[[142 130 137 127]
 [118 113 111 104]]
:
[[118 113 111 104]
 [142 130 137 127]]

[[121 121 151 117 133 126]
 [135 135 134 129 115 119]
 [146 126 119 125 152 116]
 [120 145 140 128 145 126]
 [130 128 124 105 131 116]
 [128 127 123 132 118 132]
 [108 128 133 125 129 142]
 [127 109 105 123 107 107]
 [132 123 124 134 128 155]]
:
[[108 128 133 125 129 142]
 [120 145 140 128 145 126]
 [121 121 151 117 133 126]
 [127 109 105 123 107 107]
 [128 127 123 132 118 132]
 [130 128 124 105 131 116]
 [132 123 124 134 128 155]
 [135 135 134 129 115 119]
 [146 126 119 125 152 116]]

[[121 139 125 116 130 114  99 128]
 [125 118 121 156 118 120 121 121]
 [154 140 133 121 123 118 130 108]
 [128 128 119 115 130 150 128 124]
 [120 119 145 127 133 144 153 141]]
:
[[120 119 145 127 133 144 153 141]
 [121 139 125 116 130 114  99 128]
 [125 118 121 156 118 120 121 121]
 [128 128 119 115 130 150 128 124]
 [154 140 133 121 123 118 130 108]]

[[129 127 118 126 123 121 130 125]
 [133 134 123 127 116 128 132 116]
 [130 129 122 127 119 122 130 115]
 [142 128 122 126 125 129 131 124]
 [123 133 120 128 122 111 127 111]
 [154 139 129 127 126 129 130 112]]
:
[[123 133 120 128 122 111 127 111]
 [129 127 118 126 123 121 130 125]
 [130 129 122 127 119 122 130 115]
 [133 134 123 127 116 128 132 116]
 [142 128 122 126 125 129 131 124]
 [154 139 129 127 126 129 130 112]]

[[153 138 107 134 137 155 133 146 149 154]
 [130 123 122 108 115 155 129 139 119 126]
 [129 143 140 127 124 130 143 140 148 136]
 [124 131 123 136 120  98 134 124 105 139]
 [135 108 125 101 127 120 138 112 137 136]
 [133 111 131 148 143 158 130 124 139 149]
 [108 125 139 139 156 115 134 148 129 133]
 [114 118 149 139 115 135 117 107 107 113]]
:
[[108 125 139 139 156 115 134 148 129 133]
 [114 118 149 139 115 135 117 107 107 113]
 [124 131 123 136 120  98 134 124 105 139]
 [129 143 140 127 124 130 143 140 148 136]
 [130 123 122 108 115 155 129 139 119 126]
 [133 111 131 148 143 158 130 124 139 149]
 [135 108 125 101 127 120 138 112 137 136]
 [153 138 107 134 137 155 133 146 149 154]]

[[143 157]
 [117 124]
 [123 140]]
:
[[117 124]
 [123 140]
 [143 157]]
---
[[110 131 122]
 [128 100 135]]
:
[110 100]

[[122 131 122]
 [139 102 128]
 [111 125 147]
 [147 119 122]
 [144 141 124]]
:
[122 102 147]

[[134 133]
 [108 103]]
:
[134 103]

[[104 117]
 [108 158]]
:
[104 158]

[[122 124 122 135]
 [141 127 130 138]
 [135 137 145 150]
 [117 132 131 121]]
:
[122 127 145 121]

[[110 130 138 119 144]
 [124 125 120 132 145]
 [134 103 117 127 121]]
:
[110 125 117]

[[102 117 115 119 146]
 [108 121 115 102 150]
 [107 120 115 104 149]]
:
[102 121 115]

[[111 136 154 103 131]
 [110 131 141 101 131]]
:
[111 131]
